rotation ticks, each row followed by its count of ticks
The counts run from 0 to 156.
[113 157 105 166 125  53 104  90 117 149 118  93 124 134 116 107 126 113
 118  39 135 111 138 137 139 138 123 115 160  94 147 106 108 119 113 169
 134  93  97] => 125
[152 217 134 106 139 105  95 100 120 141 124 158 135 149 167  82 128 103
 151 103 133 125 107  79 123 139 126 148 156 132 144 162 118 187 142 127
 164 120 151] => 35
[118 163  93 173  98  80  87 115 129 177 107  98 155 101 102 145 158  85
 111 111 136 124 142 160 108 143 124 100 145 122 108 140 129 166 152 152
 162  88  91] => 49
[172 171  94 113 136 115 106 104 173 116 134 139 144 150  68 120 161 143
  76  99 154 147 136 138 126 138 106 107 119 103 131 149 110 151 146 168
 152 151 101] => 54
[167 119 137 104 125 139  65 136 116 123 106 115 135 197 122 153 132 130
 101 174 102 166 139 137 108 166 139 131 124 123  96 186  77 149 117 169
 158 142 123] => 88
[142 129 145 133 107  58 116 149  96 154 126  80 130 146 137 147 121 109
 106 133  96 134 134 135 165 141 164 107 150 115  94 106 121 152 115 150
 187  83 149] => 17
[164 125 164 131 136 108 141 157 130  89 101 167  96 130 156 164 167 122
  71 174 141 153 104 135 113 178  95  87 132 155 117 174  89 124 135 124
 150 145 144] => 77
[ 93 121 141 135 120 127 148 162 102 104 123  96  83  71 160 129 142 111
 104 112 101  72 135 100 184 140 132  74 139 153 128 135 134 110 120 122
 139 100 158] => 7
[161 165 154 130 143  84 139 116 107 114 147  99 130 154 103 144 149 144
 120 191 158 104 121 115 186 137 125  65 128 123 151 123  89 128 141 150
 146 167 147] => 151
[142 148 146 167 134 131 120  68  92 111  81 133 171 164 134  97 137  95
  85 136 132 119 118 148 143 134 123 107 104 114 158 154  96 177 114 135
 103 111 148] => 132
[175 148 125 113 158 100 132 111 103 114 153 128 103 116 115 130 162 138
 125 160 138 109 121 116 202 130 111  55 114 116 143  99 109 127 123 140
 166 142 147] => 150
[159 158 109  98  74 135  94 113 125 110 154 101 100 116 167 141 131 120
 125 178 106 110 141  75 151 127 116 128 129 108 153 166  81 136 107 125
 188  90 116] => 14
[162 146 112 125 127 117  75  99 134 133  82 135 112 139 155  90 158  90
 101 136 119  94 106 107 189 113 123 126 146 128 157 143 118 146 145 157
 172  78 133] => 144
[192 144 104 167 108 119 108 126 153 123 139 170 179 122 122 167 166 116
 103 146 140 134 120 131 107 139 121  76 144 180 120 157  96 147 113 104
 137 147 147] => 44
[158 131 126  92 129 126 110 139 156 134 142 104  95 173 117 146 116 161
 128 132 154 129 140 104 156 182 120 104 127 104 135 141  65 109 137 184
 136 171 106] => 86
[112 107 152 158  87  77  98 131 125  97  83  99  86 109 135 117 145  84
 106 137  95 119 106 115 168 131 116 105 145 164 137 183 129 184 110 120
 105 100 135] => 5
[131 163 101 141 142 134 143 162 153 112 153 143 129 108 108 148 171 159
  96 103 150 100 152  91 106 107 119 101 174 111 110 109  99 106 139 165
 203 155 110] => 52
[127 133 103 143 140 108  97 121 113 118 120 121 124  96 155 156 171 147
 125 150 126  48  96 100 148 110 128 119 149 161 144 149  68 158 116 142
  98 176 123] => 140
[108 163 141 170  98 113 127  94 155  91 138 157 119 124 104 128 126  90
 111 120 150 148 155 124 108 136  52  81 127  93 144 129 139 123 121 157
 138  75 137] => 59
[136 109 126 177  71 109 134 113 132 107 118  90 155 151 105  90 133 108
 139  95 100 116 177 142 145 140 121 131 159 156 180 176 132 162 147 134
 180 129 119] => 113
[179 160 132 153 107 113 170 137 138 137 152 124 180 120 107 142 136 135
 129  88 171  93 171 119 142 145 132  66 122 165 151 127 106 181 133 152
 156 172 165] => 42
[135 139 118 133 119  89 131 124 131 108  99 126 134 103 185 168 159 135
  95 151 151  66 130 113 124 110 111 124 153 145 148 158  60 143 104 140
 114 152 104] => 141
[128 137 138 133 117  68 117 164  90 115 142  89 131 138 125 141 141 130
 112 150  87 122 154 107 146 112 158  97 171 148  90 108 128 130  98 142
 203  98 154] => 18
[114 140 160 112 138 151 152 154 114  64 152 108 100 141 129 125 107 154
 110 100 128 135 155  96 108 172 122 104 137 139 152 203  89 121 101 131
 104 178 137] => 97
[139 112 135 154  90  99 103 128 135 136  95 126 113 150 128  93 152 100
 121 153 111  77 125 104 204 109 136 132 150 123 156 120 116 168 154 167
 177  94 115] => 145
[182 102 125 111 119  98  86 154 140 148 111 117 137 137 145 147 139 126
  91 156 130 104 115 104 182 144 165  91 154 169 110 140  63 142 102 137
 107 156 140] => 11
[156 136  87 145 145 148 148 120 106 104 167 120 158 138 128 126 140 136
 117  76 129 113 168 126 133 153 130  63 115 154 151 108  90  77 115 123
 177 151 150] => 117
[184 157  90 162 114 142 106 134 149 138 147 196 137 120 152 136 171 100
 106 144 122 127 100 110 118 143 115  74 154 140 105 167 104 137 140  75
 154 152 142] => 45
[177 140 132  97 121 123  88 152 141 116 109  89 113 194 115 151 115 147
 107 148 141 152 139 119 135 192 145 120 119 105 126 172  54 138 124 183
 139 155 113] => 87
[126 136 128 118 125 145 146 149  93  96 130  82 110  83 128 128 119 125
 120 118 140  67 166  94 172 133 117  59 139 168 161 136 122 106 123 144
 156 105 157] => 8
[118 134 112 166 161 125 101 118 107  64 122 154 141 160 104 112 173 159
  89  83  99 115 138 102 116  84 133 114 172 150 133 122  99 118  82 165
 141 138 141] => 128
[102 120 153 159 107 124 122 122 110 139 114 134 152 180 188 109 105  99
 166 113 105  84 161 100 128 191 128 121 156 154 123 161  85 142 126 146
 121 135 174] => 101
[133 142 121 162 124 121 126 130 118 107  94 112 118 102  83 130 147 127
  81  82 139  79  98 121 145 156 141  76 105 140 166 130 117  97 113 143
 100  81 153] => 137
[120 189 120 108 167 146 104 121 125 124  86 161 109 100 179 136 146 112
  75 115 166 107  94 120 119 177  86  88 120 108 128 166  85 144 139 168
  92 152 122] => 66
[ 82 170 121 127  99 135 112 130 110 116 144  72 104 116 142 101 112 101
 116 148 123  86 136 102 164 139 113  81 149  62 125 157 116 102 149 135
 143 102 128] => 156
[169 149 113 114 124 121 101 110 127 104  66 139 118 112 170 102 150 101
  65 152 149 113 113 116 157 125 111 126 131 135 163 142  90 119 143 134
 158  70 115] => 143
[187 153 125 159 109 100 128 136 154 130 126 149 202 129 100 168 153 133
 103 130 160 122 145 136 102 129 130  72 134 192 131 161 101 165 121 130
 128 146 151] => 43
[110 110 146 142 178  98 107 147 109  95 160 115  91 169 104 124 142 143
 138  86  80 146 142  99 137 159 133  97 178 160  99 146 127 135 102 155
 129 170 163] => 95
[167 167 141  91 143 109 129 125 111 117 150  87 140 149 103 104 123 122
  70 119 144 156 129 113 159 165 156  81 123 103 116 157  95 147 103 126
 130 176 138] => 22
[180 114 110  99 125 100  85 138 153 147 117  98 140 115  97 151 131 132
 125 136 147 110 137 105 195 148 136  70 126 185 138 141  83 138 102 157
  97 136 131] => 10
[135  96 155 174  65  75 125 151 143 120 105 101 113 144 112 133 151 118
 117 153 115  72 141 121 188 109 130 118 161 130 145 123 107 170 143 158
 154 107 119] => 146
[118 134 141 194 116 125 109  78  78 108 101 148 173 168 139  94 147  79
 121 141 108 107 129 134 137 116 118  91 131 151 140 155 108 166 110 146
 128  91 172] => 133
